Each row is where one point has got to under a steady rotation. How many steps took it there?
The counts run from 0 to 644.
[134 101 157 163 150  89 140 130 137 148 132 117 116 106 104 128 126 103
 163 135 102 156 136 168 177 125  99  59 148 132 128 159 134 113 166 139
 128 131 120 120 124 105 100 183  96 199 128 111 133 105 128 163 148 102
 159 108 172 127 146 113 174 103 127 155 140 149 107 173 100 135 121 124
 113 128 146]
293
[156 118 135 148 138 101 114 140 116 125  84 120 122 130  94  82 127 111
 186 120  94 157 135 141 140 105  93  60 170 141 113 121  55 152 170 127
 155 116 126 153 152 118  64 143 131 137 107 111 169 116 126 140 139 116
 181 131 131 171 110 152 136 156 157 147 170 118 115 151  83 137 142 123
 135 147 154]
100
[117 121 102 141 124 128 138 146 152 129 107  93 103  86  96 143 146 115
 205 163 113 159 148 134 158 131  90 108 151 151 109 137  73 140 157 138
 138 123 140 113 127 109  64 165 143 146 117 115 155 117 142 143 146 115
 192 141 126 123 135 162 128 159 115 157 139 178 106 190  94  98 128 131
 127 143 153]
607
[130 115 143 147 170  76 146 137 144 145 114 129 105 103  92 104 127 118
 168 136  99 143 152 158 157 109 104  72 157 132 102 131  86 125 156 162
 136 163 130 145 142 127  95 168 168 192 116 125 118 108 154 154 141  97
 172 150 174 135 118 132 126 130 135 143 126 170  79 152 104 109 118 143
 127 179 162]
377
[156 101 152 142 137  93 155 129 113 121 144  71 114 134 124 132 135 126
 194  95 124 148 157 173 151 106 110  70 153 128 139 145  77 123 127 157
 134 139 142 125 142 121  60 154 135 180 146  72 137  91 127 160 150 134
 175 119 145 114 122 138 115 125 148 131 151 141  93 154 116 135 151 122
 100 165 139]
230
[103 126  98 153 122 140 134 157 153 120 114 111 108  96  96 127 143 136
 206 164 118 159 144 127 155 120  95 103 161 140  83 138  96 137 164 133
 139 115 145 121 123 108  58 154 149 140 101 108 166 114 144 141 139 108
 184 134 128 132 136 177 117 175 113 169 134 171 116 186 103  97 146 134
 133 141 162]
608
[136 133 140 152 139  74 135 149 146 117 138 128 106 105  98 113 138 117
 183 158 122 144 132 182 175 105  98  74 163 143 111 149  99 114 179 132
 124 137 144 153 125  83  67 137 119 178 113 106 144 115 107 166 124  79
 159 148 161 114 140 157 109 137 133 179 142 149 127 154 120 153 156 137
 120 142 142]
209
[137  91 158 156 133 111 118 103 129 118 121 124 116 124  86 121 101  96
 179 122 130 158 120 143 170  86  99  58 127 153  85 129 103 151 121 138
 165 116 149 133 149  86  83 158 134 199 117  91 127 128 133 167 155 110
 139 106 160 135 140 135 141 124 164 139 198 104 123 153  86 159 132 101
 155 112 125]
489
[139 127 129 145 152 122 133 131 129 152 135 100 121 140  94 119 123 158
 194 132 107 161 141 132 150  86 103  73 179 116  94 124 117 119 159 128
 131 124 137 107 131 124  40 121 163 162 122  94 141  84 140 149 129 132
 182 148 138 132 154 163  92 155 112 166 122 160 106 156  94 148 157 138
 130 165 135]
616
[124 105 119 135 135  95 163 142 153 164 135 161 110  88 131  89 127 127
 159 152  80 174 121 139 166 117  89  80 166 149 112 149 115 125 165 126
 122 117 153 127 129 115 107 141 118 150  91 129 145  98 138 173 113  79
 172 144 166 126 135 125 154 147 136 177 117 151 129 176  73 124 131 131
 127 137 166]
275
[138  91 112 118 126 101 146 118 146 144 118 128 118  95 110 105 132 126
 160  96  99 185 156 139 144 101 101  51 150 153 131 134  75 137 112 143
 148 119 132 128 136 136  97 140 144 164 112 102 129 115 144 178 144 100
 165 116 187 128 103 120 163 157 167 118 147 144  88 163  88 104 106 114
 155 162 159]
565
[150  79 144 121 148 134 155 104 105 115 108 100 119 107 132 119 112 116
 213 109 142 137 116 130 159 110  88  93 164 146 102 123  75 140 111 163
 158 128 143 158 133  97  77 149 158 163 123  93 153 114 156 168 134 134
 155 122 121 124 132 151 122 140 127 160 155 128 129 152  63 125 147 106
 111 138 142]
245
[131  99 140 160 158 113 142 113 138 155 156 113 118 135 109 127 105 138
 179 134 108 161 142 129 162  93 112  61 164 126 109 135 147  93 156 112
 133 136 158  87 126 121  55 136 141 176 113  96 140  84 135 166 126 115
 171 145 152 118 168 151 105 122 113 167 127 146 136 160  91 167 156 135
 139 147 137]
618
[102  96  95 159 105 132 160 117 149 138 132 115 111  95 124 131 131 134
 186 145 103 200 119 108 165 110 127 101 140 136  96 170 124 131 117 138
 127 100 142  98 124 121  62 142 149 138 107  90 148 110 160 163 118  96
 193  86 156 115 147 151 153 172 164 165 150 132 128 164  94 134 124 126
 137 123 144]
421
[ 99  96 101 149 142 117 138 131 133 152 133 134 141 110  86 112 123 137
 170 158  94 183 122 116 133 108 104  49 152 139  78 114 143 111 168 116
 138  98 150 126 123 119 103 164 130 158 113 101 139 109 149 165 103 105
 190 102 157 149 129 149 131 150 130 155 128 141 119 178  71 131 117 115
 147 138 136]
364
[132 112 138 146 159  93 129 107  92 114 105  86 138 115 101 140 141 115
 194 138 126 149 133 173 162  87  95  82 156 131  92 147 105 165 178 153
 142 117 137 136 139  92  95 167 128 184 132 106 102 100 121 169 151 119
 153 124 150 158 167 132 133 123 148 172 173 129 103 157  89 151 127 114
 123 141 147]
122
[109  94 136 152 130 118 151 119 160 168 123 103 112  98  98 154 121 106
 194 167 119 145 141 142 181 121  96 112 136 149 123 151 115 126 144 143
 148 146 167  99 135  98  84 182 128 176 123 128 148 124 150 178 141 110
 191 113 145 128 161 131 155 108 111 158 152 149 124 196 104 116 112 138
 142 135 157]
604
[138 101 124 172 129 113 149 126 160 126 144 117  80 100  83 143 139 121
 175 128 126 160 140 141 176 117 132  63 133 144 122 169  93 110 113 127
 130 148 128 106 109 117  42 148 159 158 107  77 146 127 131 153 134  97
 164 115 176  86 123 161 138 156 127 145 131 161 121 159 125 139 150 119
 105 143 137]
314
[129 130 120 133 151 102 147 127 143 109 159 106  98 107 115 110 135 141
 189 145 131 150 120 145 151  97 111  66 162 142  93 158 123 124 155 142
 118 150 143 138 147 108  70 123 137 165 116  98 156 105 107 164 105  85
 191 131 138 118 151 154 112 142 128 200 137 147 118 128 113 146 141 139
 112 170 153]
45
[140  96 122 141 117  93 149  97 136 148 114  85 112 112 133 137 138 119
 186 133  97 184 140 141 176 114 117 111 159 134 135 160  75 149 108 162
 142 131 137  89 155 124  50 156 165 135 126  99 132 117 166 178 147 121
 189 118 133 140 135 130 165 144 152 145 141 134 124 158  84 144 131 127
 114 136 146]
418
[101 117 116 157 115 103 143 154 161 156 126 116  94 127 103 134 118 132
 173 158 105 177 121 162 162 103 106 111 147 128 117 155 124 119 148 150
 116 116 168 119 131 109  63 144 142 160 126 106 140 114 142 178 111  90
 191 103 162 119 148 147 125 134 138 167 140 164 117 179 116 141 147 156
 133 134 136]
601
[144 129 148 161 145  85 151 126 137 149 100 118 117 125  89  86 124 122
 177 142  81 171 120 127 169 126 117  71 171 127 107 158  95 112 158 138
 126 142 104 144 128 132  70 156 150 148 120 113 157 116 155 134 128  91
 187 133 151 158 130 148 157 159 137 175 130 137  97 130  89 145 129 143
  88 157 152]
190
[141 108 125 149 144 111 111 130 123 133 111 143 107 150  94  85 107 128
 177 120  93 165 107 145 165  84 101  49 170 138  99 135 134 136 168 121
 152 113 146 143 139 119  77 113 123 163 104 101 159 119 129 173 105  93
 172 125 159 140 140 141 134 146 164 194 163 116 133 135  93 166 144 135
 148 132 158]
103
[141  95 150 138 135 104 117 100 124 129 104  97 107 129  91 123 107  94
 179 108 131 170 135 154 160  96  91  68 142 150 109 135  81 158 118 142
 163 120 144 136 154  96  75 152 139 178 123  97 125 126 142 176 164 113
 137 109 158 135 148 128 153 129 156 130 195 116 107 158  82 156 132 102
 138 119 129]
490
[150  82 115 131 165 100 136  96 112 136 122  99  95 114 104 106 122 123
 160 103 107 174 125 137 148 120 105  50 176 144 137 143 118 137 124 143
 162 152 131 115 134 153  72 138 152 169 124 110 132 105 136 174 116 117
 176 134 167 124 121 132 155 141 114 155 111 133 109 148  76 103 139 119
 105 174 156]
639
[133 137 124 128 144  93 144 136 131 102 151  91 104 108 101 115 145 148
 188 147 134 154 128 153 151 105 109  64 166 140 112 156 101 141 166 143
 123 140 139 145 149 108  69 114 140 161 123  99 153 109 102 161 108 100
 189 134 127 115 145 170 110 159 120 193 131 155 109 130 108 128 141 137
  97 178 157]
44
[144 121 152 145 142  79 145 130 120 108 140 146  81 116 133  98 124 114
 173 120 112 154 108 173 169  93 116  67 141 144 100 145  88 138 122 149
 143 132 148 150 139 108  69 133 131 179 102 103 143 134 116 163 121  82
 157 121 152 121 139 143 146 123 162 182 160 122 131 141  89 175 166 119
  92 134 142]
577
[104  89 110 157 109 137 159 114 151 144 133 117 118  93 121 137 129 126
 199 153 119 185 120 103 166 112 120  97 131 136  95 171 126 130 121 130
 147 109 141  95 125 106  68 156 132 134 116  90 152 108 156 153 123  96
 191  80 157 119 159 151 155 148 155 163 153 120 132 157  84 133 125 117
 147 117 150]
422
[135  85 139 138 128  87 154  79 138 152 117  89 111 108 138 136 118 104
 191 131 110 166 136 147 177  99 121 112 158 131 130 163  85 134 106 156
 147 144 142  95 156 125  59 152 157 156 131 101 137 117 159 184 149 117
 183 115 135 142 148 117 162 118 155 155 154 125 124 153  94 151 122 119
 108 127 141]
417
[109 102 140 150 136 120 167 145 145 129 124 106 124 104 164 115 132 121
 210 161 102 152 124 150 168 115  98 117 148 118 102 153 111 127 157 159
 120 136 146 123 141 100  84 172 120 163 117 115 167  65 150 147 119 101
 184 116 143 121 175 143 120 121 148 180 149 134 127 158 104 138 144 154
 131 142 169]
521
[114  93 117 153 120 103 155 110 160 156 120 117 103  92 109 105 124 129
 165 138 103 197 134  98 150 120 122  73 137 143 116 152 100 117 108 121
 147 125 146  97 134 136  59 171 164 128 116 119 148 107 160 136 130 102
 199 108 163 125 129 148 155 158 138 126 133 121 100 161  60 119 136 133
 121 155 141]
256
[149 104 133 157 133 116 145 126 157 132 130 111  85 102  76 135 145 129
 173 118 127 159 148 144 176 116 122  69 148 140 133 171  99 117 110 140
 137 145 119 106 109 119  47 137 169 164 128  82 134 126 143 157 142 101
 164 115 173  96 127 152 137 166 114 139 121 168 101 156 115 117 134 112
 104 163 139]
313
[123 116 134 143 135 114 126 125 129 136 108 100 107 123  84  84 118 117
 180 141 120 167 122 106 133 112 108  37 152 151 102 114  81 130 152 104
 152 118 147 149 144 119  65 151 138 135 113 120 174 124 132 119 108 100
 196 111 123 151 126 168 120 151 139 136 165  99 103 152  62 133 141 126
 119 149 139]
264
[129 113 160 141 161  96 143 138 158 127 137 123 109 109 101 129 125 121
 182 152 113 135 140 169 185  95  98  79 155 142 110 161 118 131 166 151
 129 161 135 147 141  83  92 141 130 208 115 116 138  98 127 174 130  84
 161 141 160 123 157 136 127 113 144 185 143 159 107 149 127 138 118 136
 137 159 167]
211
[137 125 155 151 134 129 155 125 128 148 115  95 100 126 103 117 140 136
 196 140 123 156 140 132 160 114  99  92 140 123 135 166  99 145 155 136
 147 150 134  99 124 131  56 150 125 151 129 130 162  96 120 140 137  99
 194 112 129 115 183 143 157 142 121 164 152 140  90 156  87 125 130 127
  81 172 155]
516
[118 118 103 166 129  88 116 121 152 148 116 132 123 109  57 130 139 131
 161 159  92 175 144 130 142  98 121  59 149 158 101 136 108 117 176 104
 145  92 136 114 133 116  89 164 128 148 121 101 128 133 135 167 139 105
 188 110 158 158 122 144 141 159 148 135 152 139  97 179  92 133 111 127
 148 135 143]
199
[136 101  97 151 153 126 118 129 124 120 112 104 109  97  78 100 140 122
 160 119 128 184 138 110 129 126  89  39 163 152  97 117 102 142 145 126
 149 111 118 133 132 118  74 159 163 149 109 100 124  91 140 135 141 115
 137 143 162 122 123 158 129 177  99 131 126 158  98 168  64 108 148 112
 130 145 139]
550
[129  79 150 162 133 111 160 123 153 111 139 120 106  77 132 136 142 107
 201 129 131 137 144 156 186 119 106  98 133 151 113 162  71 116 108 155
 131 134 139 121 133  75  74 167 150 176 114  87 142 101 135 149 150  98
 140 124 165  91 141 147 130 131 145 143 166 141 129 163 117 129 141 122
 139 120 155]
317
[138 116 145 140 161  82 135 115 151 130 137 112 107 105  97 136 136 112
 179 139  99 130 166 164 173 105 117  77 156 137 120 148  96 130 154 143
 149 177 117 115 157 118  82 152 145 203 118 118 127 107 129 171 154 104
 186 139 151 142 144 122 140 111 138 162 143 166  98 157 121 131 108 133
 133 172 171]
213
[120 117 104 161 140 118 117 124 113 137  95 132  92 119  85  95 122 127
 158 134  99 189  97 112 142 115 113  58 159 143  93 136 117 146 146 117
 160 109 139 129 111 139  69 146 146 144  98 128 139 132 138 146 114  98
 180 112 151 139 141 153 162 164 136 173 136 130 108 169  56 125 150 115
 100 135 140]
183
[109 109 108 153 136 113 150 138 134 137 112 152  94 102 131 101 119 131
 171 125  83 159 121 129 145 110 128  66 147 132  96 127  97 120 122 150
 150 114 157 136 129 155  75 144 154 143 102 120 165 113 161 145  93  92
 198 108 167 135 106 155 131 152 177 140 146 116  97 157  84 113 154 144
 128 161 165]
175
[119  94 113 130 137 142 136 130 132 126 148 122 117 117 136  94 111 136
 179 109 103 190 127 113 129  86  88  54 159 135  70 102 122 135 111 139
 158 109 153 117 147 116  70 130 150 167  98  77 151  79 152 150 120 118
 160 119 151 121 134 148 120 144 146 153 155 132 131 153  74 133 154 114
 173 130 135]
160
[123  67 123 152 150 131 162 131 146 117 135 123 135  86 133 120 140 115
 186 130 117 137 142 134 166 139  98  49 141 146 120 128 110 105 155 116
 142 115 145 110 113  93  91 185 103 166 114 100 171  68 121 139 130 117
 171 129 161 109 137 151 109 136 135 125 152 129 136 179  86 122 158 127
 157 132 175]
627
[136 108 153 122 166 123 157 112 104 145 120 122 157 109 113  97 134 152
 195 126 122 134 133 126 141  83  86  79 164 135  84 105 106 125 171 142
 137 129 146 142 134 103 106 157 138 186 123 120 134  80 144 150 133 112
 166 152 137 146 165 136 105 138 124 161 146 135 102 155  58 134 114 120
 130 166 160]
449
[143 116 145 127 145  78 133 116 145 176 125 115 103 127  92  89 105 119
 151 132  95 175 135 134 150 112  98  63 172 145 135 132  97 136 157 128
 154 153 152 127 162 137  77 132 141 155 128 135 144 124 137 173 121  96
 203 138 145 149 136 120 163 127 125 156 128 131 105 154  64 130 130 143
 113 174 154]
271
[122  96 113 145 129 122 121 112 136 105 140 101 107 115 124 131 119 107
 191 123 136 179 133 136 154  92 107  67 145 138  82 125  97 155 112 138
 155 113 159 113 158  94  57 136 142 164 104  76 141  95 126 165 148 117
 150 121 145 109 149 154 107 133 155 150 177 121 140 157  93 156 161 115
 174 110 131]
324
